128 stands for zero in the data rows.
Some points, one per row:
[123 140 125 142 114 180 164  96 136 129 104  96  62 163  98 144 139  81 149 130 127 136 133 130]
[ 57 133 142  96 140 124 190 160 168  61 125 147 113 102 143 144 113  95 114 161 214 176 109  87]
[ 62 155 133 103 119 137 156 142 149 135 121 134 103 118 164 167  82  95 121 153 173 169 102 114]
[114 151 116 116 129 173 157  97 128 140 119  67  80 157 114 144 158  74 128 150 122 154 161 125]
[178 138 176 116 171 132 115  82 126 151 153 155 200 112 106  81  58 147 113 105 101 123 116  90]
[112 108 140 154 172  93  17  79 112 160 124 131 207 148  84  40 149 127 185 120 164  88 124 172]
[116 105 117 130  96 115 169 128 115 164 138 136 158 117 170 167 164 101 154  80 111  90 195 125]
[127 158 159 119 153 197 104  93 122   0 129  12 189 113  86 184 162 131  95 155 142 210 117 117]
[214 181 147 125 146 125 102  97 108 129 171 144 204 107 144  60  18 150  85  98 142 116 133 111]
[150 125 115 122  84  40 203 147 104 159 142 192  45 144  90 126 152 138 180  55 120 153 148 135]
[172 139 107 107  80   9 232 143  84 131 142 188  36 146  75 122 179 150 186  76 141 153 130 154]
[152 166 140 122 159 186  59  97 126   0 127  29 178 114  93 211 162 136  96 155 124 201 117 111]
[101 149 120 127 138 156   0 118 152 194 101  78 156 157 171 155 165 159 102 125  74 112 101 146]
[191 131 180 127 172 143 128 101  93 146 149 135 204 102 102  71 126 174  96 137 105 110  92  66]
[151  88 107 165  80 158 151 164 146 115 149 119 123 111 181 119 106 127 102  87  84 114 180 163]
[186 146 175 150 156 144 122 120  63 119 154 143 200  89 106  22 165 198  51 170 129 109  86  87]
[156 103  99 144 120 141 132 126 125 194  55 163  94 157 111 100 143 115 156  78 129 123 174 116]
[ 82 180 104 158 108 117 190 164 120  92 148 119 161  99 101 180  81 135 145 153  94  86  86 185]
[116  98 129 160 157  82  48  92 119 159 134 161 189 149  88  73 128 123 182 109 152  93 137 150]
[ 81 144 135 116 133 126 191 140 154  75 123 142 107 114 158 159  83  84 119 167 185 158 101 108]
[ 94 138 131 143 104 109 175 144 142 150 108 131  55 166  89  71 170 109 177  87  96 161 140 114]
[140  85  91 157 142  98  84 160 117  99  56 130 133 133 164 196 117 108 100 146 143 173 181 138]
[ 78 122 204  37 147 206  53 234  95 160 126  45 124  98 113 153 107 139 111  84 184 127 159 166]
[199 150 171 149 163 138 114  99  84 135 156 144 191  99 121  41 105 185  57 156 119 111  94  89]
[123 127 187  63 182 101 144  41 152 115 121 139 173 126 124 122 115 135 187  97  86  99 159 107]
[114 142  82 116 127 152 144 137 119 194 188 133 167 122 115 141 173 131 140 105 135  60 122 100]
[172 132 171 131 162 157  87  93 102 154 169 138 226 109 136  66 114 162  86 135 106  94  95  88]
[187 138 177 145 165 151 123 104  78 133 155 147 200  95 118  42 141 176  77 149 111 106  90  78]
[ 52 133 165 134  96 115 172 169 159 155  91 141  75 153 103  49 160 109 159 106  67 160 143 129]
[ 84 146 122 117 138 169   0 119 147 203 114  78 132 154 166 156 176 163 125 120  76 104  94 144]
[177 133 105 103  85  13 204 143  74 143 148 192  51 151  72 137 168 164 180  61 148 153 123 155]
[ 69 142 132 111 137 149 152 149 151 118 123 137  96 121 160 167  81 100 123 138 169 163 109  90]
[165 126 178 120 177 132 116  81 121 158 152 134 176 109 119  89 135 156 127 138  64 110  97  78]
[192 147 104 112  80   9 226 129  84 139 130 185  31 147  77 135 173 149 183  82 143 141 129 160]
[116  94 113 165 148 101  63 116 128 179 140 180 160 144  83  57  98 125 161 131 146  92 133 155]
[182 122 182 136 175 137 114  83  84 161 146 142 205 105 107  52 141 181  85 153 112 105  90  80]
[ 86 127 152 104 122 147 176 162 152 127 113 105 133 107 153 153  87  83 128 143 178 149 116 116]
[112 109 130 165 162  93  17  87 118 158 132 147 204 149  92  52 155 128 179 103 156  84 127 159]
[ 53 135 146  96 136 129 177 167 157  91 120 133 122 106 148 152 102  93 121 156 197 170 116  89]
[114 103 116 115  92 144 159 116 127 163 125 148 142 133 184 181 155 103 140  57  97 102 194 137]
[175 144 175 135 166 145 122 107  77 151 163 132 217  94 126  34 152 185  68 140 117 107  89  80]
[156 120 151 121 134 134 139  98 126 179 156 172 183 109 162  87  94 143  97 128 106 127 115  78]
[180 127 183 135 174 130 122  97 100 133 165 150 209 100 113  56 102 165 100 143 105  98 105  73]
[101  83 137 177 164  99  39 144 148  96 157 216 145 126  65  14  69 125 139 120 211  87 175 140]
[166 148 103 105  80  15 234 137  86 140 139 194  34 149  74 132 169 149 175  81 141 162 125 152]
[106 134 157  93 134 204  72 203 122 169  84  43 176 112 120 141  72 122 118 128 148 141 129 138]
[127 118 108 168 158 166 135 102 118 160  55  93  51 187 101  90 179 113 146 138 174  93 115 116]
[170 104  86 134 167 118  46 134 106 180  50 107 100 153 141 187 154 123 126 136 121 141 154 127]
[142  99  92 155 162  92  75 150 104 135  63 107 112 141 168 195 150 105 102 157 137 152 174 125]
[ 94 166 125 104 106 203 168  97 135  96 147  72  46 139 113 161 156  75 148 141 126 150 155 141]
[128 187 120  71 102 184 200  76 128 102 152  71  56 128 131 228 141  80 114 140 148 139 161 146]
[130 153 133 145 123 171 112 137 140 152  81  92  96 126 131 162  26 101 129 113 160 144 107 168]
Here are 10 more points, each followed by its number:
[219 167 123 118 130 134  80  90 149   9 121  34 195 127 154 162 143 140 126 179  74 136 117 108] 0
[167 124 107 114  91  38 222 155 100 150 123 196  40 149  81 127 148 138 175  55 133 157 141 143] 1
[167 133 112 109  85  29 209 134  90 160 137 191  53 148  81 128 161 136 177  56 127 159 153 151] 2
[142  83 108 150  76 151 158 148 139 142 135 123 114 114 170 135 143 128 130  54  72 118 196 168] 3
[113 134 114 115 144 166  88 110 154 219 110  77 146 140 185 140 150 148 106 148  91  73  88 129] 4
[ 41 129 142  99 132 119 187 158 167  51 119 152 123 108 160 147 107 100 116 157 213 179 115  87] 5
[181 133 170 142 166 138 129  94  83 144 145 145 223 101 113  61 129 175  86 152 118 105  88  77] 6
[ 45 126 156  85 143 134 182 176 156  75 124 143 126 101 143 153 106  96 124 150 201 165 118  87] 7
[122 106 126 157 145  60  91  78 102 177 126 141 174 153  96  78 147 129 192 106 142 102 122 173] 8
[167  83 101 181  73 164 172 174 150  88 142  77  81 113 131  77 184 168 108  44  62 121 182 189] 9
Which of these numbered points is nearest to each point below by angle, seen from the average point of the first points? Its number follows each.
[ 97 151 114 102 148 181  15 114 152 207 119  83 181 155 184 128 134 169 103 115 115  54 105 127] > 4
[ 39 138 137 109 138 120 201 149 165  52 130 141 109 112 149 156 101  97 121 156 203 171 110  95] > 5
[131 141 144 128 138 203  92  97 128  10 123  32 191 104 120 179 181 127  92 161 120 204 116 118] > 0
[ 99 144 141 101 143 197   0 147 137 214 102  63 164 132 159 151 119 145 114 107 109 114 110 148] > 4
[167  86  98 175  67 174 184 154 152  83 128  79  65 117 135  90 218 161 105  45  54 124 176 210] > 9
[175 133 111 105  86   0 216 131  80 125 141 192  48 154  86 128 183 152 187  67 138 149 129 167] > 2
[167  86  97 189  77 171 176 187 153  67 129  66  77 105 112  60 196 183  98  44  84 127 179 189] > 9
[ 42 127 151  91 139 131 182 169 161  81 121 140 127 106 147 144 102  98 117 151 203 175 114  90] > 7
[197 168 125 119 139 168  63  97 147   8 108  26 171 120 134 197 162 131 118 166  77 162 118 115] > 0
[151 119 113 175  86  69 221 148 135  56  99 160  97 145 144 126 109 113 148 169  97 117 126 129] > 1
[ 64 156 129 119 140 118 183 147 160  64 130 140 106 114 135 164  82  96 119 154 192 173 106  94] > 5
[172 131 162 125 166 138 127  97 123 154 148 152 208 103 133  61  88 155 111 128  93 107 118  73] > 6
[101 138 111 125 122 124 155 106 100 188 160 149 114 154  48 134 148 109 167 149 106 126 106 145] > 2
[158  89 101 173  70 171 177 163 147 103 148  70  79 114 123  86 192 164 107  61  44 132 171 200] > 9
[ 96 129 137 155  90  94 198 150 154 120 111 156  67 154  99  80 143 101 162 139  75 144 133 126] > 1
[161 126 104 166  87  74 223 126 137 110 101 158  70 152 137 142 122 108 144 156 108 101 130 130] > 1
[183 137 101 109  90  11 220 141  79 137 146 191  37 152  74 125 177 158 178  68 138 149 126 152] > 2
[191 141 141 145 146 144 150 120 109 151 146 155 151 119 136  91  91 152  75 157  90 111  87  83] > 6
[113 156 131  99 122 165  16 108 162 191 106  62 202 150 203  99 168 173 109 151  88  51  94 133] > 4
[ 40 132 141  99 136 132 169 163 153 112 135 124 136 106 138 159 103  98 125 145 198 167 108 101] > 7
[131 151 104 112 109 165 162  75 117 155 125  96  62 160 104 180 137  89 157 133 155 139 138 133] > 2
[ 95 150 133 104 142 166   0 122 140 195 101  74 204 154 209 149 163 168  86 118  98  66 114 145] > 4
[177 132 104 111  87  19 208 140  80 150 154 198  44 149  80 125 153 153 178  60 151 145 127 159] > 2
[119 155 120 115 133 180  19 113 147 183  94  65 200 146 195 138 138 160 107 130  96  80  94 132] > 4
[ 59 139 145  91 137 135 153 149 158 121 118 136 117 116 167 175  81 100 117 153 161 167 107 102] > 7
[188 177 133 118 151 175  39  93 127   0 128  30 160 123 108 196 149 138 111 165  96 190 120 114] > 0
[196 136 173 142 164 156 120 114  75 139 156 147 190  96 107  39 150 191  51 152 121 105  82  88] > 6
[171 132 114 110  86  20 212 149  85 150 143 192  45 147  77 131 171 141 178  63 130 157 136 148] > 2
[ 50 131 144  96 139 129 198 156 166  49 123 153 125 110 150 134 109  93 123 150 204 171 113  86] > 5
[152  76 102 174  70 184 166 163 156  87 129  56  84 118 135  80 208 170 115  58  58 124 169 196] > 9
[179 138 105 103  84  11 219 146  79 149 130 190  30 147  80 131 181 148 186  76 140 144 133 159] > 2
[139  90 111 135  72 156 141 144 137 139 130 113 126 114 202 155 133 122 131  89  64 120 181 166] > 3
[135  87 109 129 117 123 153 145 130 152 124 129 146 117 176 177 145  94 118 114  93 121 184 134] > 3
[116 106 123 163 137  80  67  87 109 176 114 134 200 153 105  79 144 119 183 109 141  94 149 161] > 8
[127 114  97 114 152 151 154 115 149 226 144 103 100 139 156 110 143 138 127 138 121  70  89 127] > 4
[188 134 103 102  82  23 221 135  81 126 145 202  45 145  88 145 157 150 176  73 137 156 117 164] > 2
[ 68 141 142 105 142 138 171 158 148  98 118 128 127 113 147 167  73  93 125 126 197 168 108  99] > 7
[ 77 142 145 106 132 154 129 167 151 136 104 117 109 121 130 182  54 101 120 130 177 172 108 109] > 7
[181 137 182 133 178 144 135  89  91 143 157 137 200 101 114  41 131 179  84 140  92 103 107  70] > 6
[148  92 105 146  81 155 137 158 141 155 149 118 115 120 184 134 121 120 118  76  89 108 175 159] > 3
[109  92 118 165 163 104  53 126 131 154 148 184 160 137  77  37 100 118 163 135 176  81 132 156] > 8
[165 157 127 156 115 177 106 103 152  50  99  41 176 120 134 151 140 130 121 150  89 163 102 114] > 0
[115 110 131 152 158  75  51  79 104 178 119 121 194 156 101  80 172 126 189 118 134  87 123 167] > 8
[152 116 107 138  88 138 160 138 128 155 157 139 142 116 176 127 111 109 125  58 101 102 195 146] > 3
[171 178 131 115 151 171  67  96 136   0 124  21 177 118 117 217 159 134  99 148 119 194 122 111] > 0
[140 167 104  87  93 110 230 107 111 133 172 124  40 144  97 198 131  92 157 113 133 146 138 151] > 2
[185 137 154 152 148 145 145 111  94 150 160 157 177 111 124  67 114 162  55 160 109 107  97  78] > 6
[ 74 123 195  38 149 203  55 233 104 161 126  35 132 102 112 154 116 134 114  89 175 130 153 168] > 7
[106 108 122 146  95 121 156 138 135 168  82 144  69 170 114 107 150 113 164  89 110 159 151 112] > 1
[143  86  99 138  83 159 138 153 119 151 151 138 154 120 202 168 129 142 104  93  73  98 158 145] > 3
[140 103 106 134  97 150 120 158 138 146 154 135 137 113 184 132  83 105 118  83 112 114 193 152] > 3
[150  92 105 123  81 157 121 149 124 152 150 136 156 122 207 177 102 125 101 101  91 108 156 159] > 3
[113  99  98 118  87 150 144 140 129 179 144 150 159 127 190 181 138 118 114  91  93  89 172 144] > 3
[ 55 129 141  96 137 141 170 162 163  82 125 126 124 107 153 149  87  99 125 146 208 172 109  94] > 7
[140 158 151 136 153 192 110 103 136   0 121  11 184 104  87 186 166 135  79 149 136 203 118 115] > 0
[109  99 107 158 154 110  61  99 125 180 155 150 171 139  78  56 125 123 173 127 163  90 130 160] > 8
[144 127 114 124 118 152  99  98 160 184 121  69 115 139 156 124 183 138 147 186  80  82  89 122] > 4
[109 178 131 132 134 179  16 126 142 175  89  77 132 140 167 162  77 140 114 115 104 130  91 151] > 4
[ 48 134 150  91 143 135 186 164 170  70 119 126 123 106 145 146  81 102 116 147 211 174 111  94] > 7
[183 148 167 134 160 142 125  83  97 138 169 140 225 104 115  68  79 152  99 122 119 115 110  87] > 6
[150  81 105 137  80 167 115 140 155 124 154 141 119 122 189 135 111 119 108  87  89 114 195 157] > 3
[148  81 110 171  58 183 168 153 156  80 129  62  80 116 153  83 207 163 116  51  60 133 174 199] > 9
[139  88 107 147  93 149 143 172 145 147 141 147 153 119 167 142  93 120  97 104  91  99 172 139] > 3
[ 85 125 139 140 108 141 173 151 151 154  88 140  28 166  94  87 170  96 163 103 105 148 139 113] > 1
[ 99 145  90 102 126 178 127 159 112 194 180 113 156 124 138 135 203 131 135 115 148  62  84 115] > 4
[114  95 130 159 131  88  80  95 114 164 126 170 185 154 112  81 107 119 179  95 147  99 151 147] > 8
[143 167 149 125 156 185  89 102 128   0 112  30 182 110  97 194 167 129  86 156 131 208 115 102] > 0
[142  85 106 121  73 173 117 131 128 142 145 125 163 117 209 170 153 125 115 114  74 110 153 162] > 3
[192 141  99 108  84  10 213 140  77 132 137 202  37 149  71 148 161 156 171  77 147 150 125 156] > 2
